One vector is turned by the same rotation once a tick. Each row is the vector after some number of ticks, and that number follows the row.
The counts run from 0 to 536.
[172 133 108 155 101 102 119  83 106 116 121 137  57 144 128 147 127 179
 112 129  95 132 127  85 110 190 148 131 129  78 149 142 123 176 120 136
 128 122 110 112 106 134 119  95 114 112 146 151 161 110 115 105] | 34
[156 141 113 171 100 115  86 123  81 126 100 142  72 169 148 148 100 157
 102 126 104 152 131 130 101 167 132 122 134  46 133 143 115 156 145 149
 158 139 136 121 105 141  99 109 125 134 151 144 161 117 123 117] | 458
[157 151  85 148 104  98 118  87 121 147 135 152  65 141 141 180 123 150
 117 155 112 131 137 117 108 203 119 126 108  73 173 132 140 169 126 134
 111 132  98 119 105 116 117 113 134 117 128 148 167 131 118 108] | 52
[122 157 120 159  84  76 140 104  97 132  99 150  68 120 133 177 109 141
 140 131 116 103 109  94 113 146  97 103  97  80 144 129 121 165 104 118
 124 136 144  96 109 160  99 124 115 100 135 111 154 115  93  78] | 396
[173 145 109 156 104 104 120  87 102 115 115 138  56 140 127 156 137 180
 111 145  96 125 131  92 114 186 148 135 131  81 157 137 124 181 119 128
 123 130 111 117 107 135 118 109 114 104 138 144 164 106 114 103] | 33
[150 152  93 144 112  92 103 104 108 127 127 117  42 148 133 148 124 161
  94 133 123 143 146  99 102 187 166 140 141 100 138 150 136 157 138 129
 160 100 124 146 115 108 103 112 114 134 136 157 158  98  81  95] | 279
[133 154  88 140 118 111 140  98 100 146 140 147  51 116 121 175 144 140
 121 145 101 115 145  95 121 175 124 119 118  99 183 146 118 183 147 111
 116 132 131 142  96 109 109 103 106 107 148 129 133 106  99  82] | 488
[156 159 119 169 101 138  82 121  73 123  94 153  75 172 148 165 114 155
  97 143 102 146 137 134 114 153 127 116 141  44 149 138 114 155 151 127
 140 148 128 135 102 136 102 109 128 121 137 143 159 107 142 111] | 460
[154 170 116 154  88  96 115 120 103 112  90 108  44 135 146 175 116 149
  96 137 121 126 137  94 126 120 154 122 161  96 142 139 109 146 107 109
 145 104 147 115 105 152 109 108 115 110 146 115 148  77 101  84] | 199
[162 157  99 169 130 133  97 108  82 117 101 126  59 148 151 126 130 135
  78 138 119 148 139  88 116 157 154 116 138  91 163 137 116 157 164 119
 143  96 130 170  99 118 117  78 125 132 126 147 148  94 129 104] | 271
[150 158  92 162 137 124 126 122  91 144 119 114  50 118 135 161 145 122
  91 163 122 134 145 104 100 175 145 123 129 106 176 148 117 174 163 106
 119 104 152 168  95 124 122 105 117 126 132 112 147 102 100 102] | 257
[148 192 120 138 105 103  76 124  98 106  61 131  81 160 176 160  90 134
 104 125 159 139 140 133 137 126 133  98 129  78 144 117 121 130 126 124
 156 105 127 154 133 144  97 111 129 122 117 121 141 106 119  77] | 367
[148 165 111 160 131  80 119  95  88 116  78 138  82 130 168 105 100 114
 105 112 156 134 110  84 116 166 126  86  88  90 156 120 136 146 143 129
 138  86 134 169 113 142 117  88 136 131 107 127 141 130 113  95] | 344
[144 178  76 131 128  93  96 116 123 139 113 113  52 142 166 155 105 119
  87 134 159 146 160 129 118 175 151 118 128 103 164 142 135 141 151 128
 150  86 126 171 122 101 114 102 136 150 129 135 141 113  93  98] | 524
[119 164 121 153  80  67 109 103 104 118  86 141  66 144 142 163  93 152
 123 123 132 125 111  99 112 145 125 110 115  83 113 121 136 142 103 124
 155 118 127 101 119 148  86 134 124 111 118 142 165 105  82  79] | 377
[111 185 102 161 115  93 135 129  93 144  90 129  66 113 163 163 105  88
 112 136 150 119 119  99 127 118 102  83 105  92 167 128 115 140 136 106
 125 102 165 147 101 143 112 102 134 121 128  94 139 111 103  82] | 159
[134 148 112 160 117 106 120 138  83 130 107 108  47 126 129 158 128 145
 100 134 115 132 141 110 103 153 150 125 142  94 146 159 109 172 145 117
 155 117 179 144 102 140  99 118  99 128 166 108 139  97  75  95] | 9
[156 147 104 165 106 108  90  84  96 116 109 144  66 160 135 130 122 169
 100 134 114 145 123  92 103 185 145 127 123  79 142 124 140 157 141 133
 144 117  98 144 110 113 102 103 123 119 117 176 166 108 118  99] | 284
[163 182 120 151  92 114 109 118  94 106  82 112  57 136 147 177 121 149
  90 146 121 124 137  97 130 117 151 116 152  93 147 134 107 149 109 105
 134 102 141 124 108 155 109 108 115 104 134 113 152  81 112  87] | 198
[109 176  84 128 116  87 131  95 118 152 132 162  58 124 136 179 124 120
 132 139 137 112 142 106 125 174 102 106  93 103 180 129 132 166 138 107
 117 124 115 146 112 101 101 117 122 114 121 128 140 117  96  64] | 316
[143 171  95 154  82 114 126 116 110 143 119 134  48 133 145 205 116 139
 110 149 101 119 144 104 133 126 124 118 148  78 163 139 109 151 116 111
 121 125 136  92 101 135 111 100 126 110 152 120 153  88 115  91] | 218
[154 192 110 129 115 108  92  89 108 103  83 153  74 154 165 147 107 144
 109 119 147 122 139 103 149 135 131 100 118  96 169 115 126 144 127 119
 137 109  93 161 129 120 108  90 124 100 108 138 137 103 131  64] | 118
[181 153 121 167 123 108 123 120  78 118  79 129  83 129 169 145 111 123
 109 144 127 125 117 108 116 163 122 102 104  69 177 128 108 178 127 125
 100 120 149 141 105 183 128  94 129 110 129  86 147 137 135 122] | 421
[135 167 110 146 110  71 119 108  98 139  92 164  91 133 165 166  85 119
 138 128 149 120 113 132 117 173  87  90  77  66 161 120 138 155 119 133
 117 134 132 130 122 157 107 129 142 121 114 110 150 152 112  93] | 150
[146 162 131 151 100 100 123 108  78 120  80 162  89 135 156 166 102 134
 133 127 110 112 114 118 128 143  91  89  94  59 163 125 109 174 121 129
 112 149 146 116 112 173 110 108 125 102 137  95 143 136 132  91] | 401
[154 152 130 168 106  74 120 115  89 105  75 111  63 130 138 141 108 157
 109 127 127 130 104  89  96 161 145 116 117  90 121 136 123 163 112 125
 149 100 160 127 114 177 104 126 108 116 127 111 165 108  83  98] | 186
[146 174  97 153 108 133  88  89  94 121 110 155  68 165 149 151 122 150
  91 131 118 144 147 104 135 145 135 113 138  81 165 125 124 145 152 121
 144 115  97 151 107 100  97  84 128 115 120 167 148  94 140  85] | 290
[133 152 108 141 135  87 100 107  88 129 109 142  73 135 138 137 122 143
 119 130 145 137 136 123  92 210 128 118  90  94 148 143 141 174 168 129
 152 121 136 185 125 120  95 136 104 131 120 131 142 133  82  83] | 90
[135 162  95 158 141 119  99 117  81 145 104 158  87 150 157 134 109 111
 106 128 139 146 141 135 109 185 109  99  89  68 176 136 129 161 179 138
 135 132 134 177 109 117 105  99 132 138 127 135 142 139 124 101] | 77
[141 164 114 156 113  57 107 104 109 113  80 117  66 137 154 132  93 137
 110 119 158 138 117  98  98 167 146 111 106  98 123 128 145 140 118 133
 155  85 135 141 129 146 102 128 124 133 110 131 163 120  77  85] | 358
[135 182 105 117 135 101  92 114 104 107  96 126  57 140 147 148 120 143
 107 122 151 129 161 123 129 163 151 114 120 119 161 140 123 160 150 119
 159 101 129 192 130 110  94 110 101 118 127 122 128 102  89  61] | 103
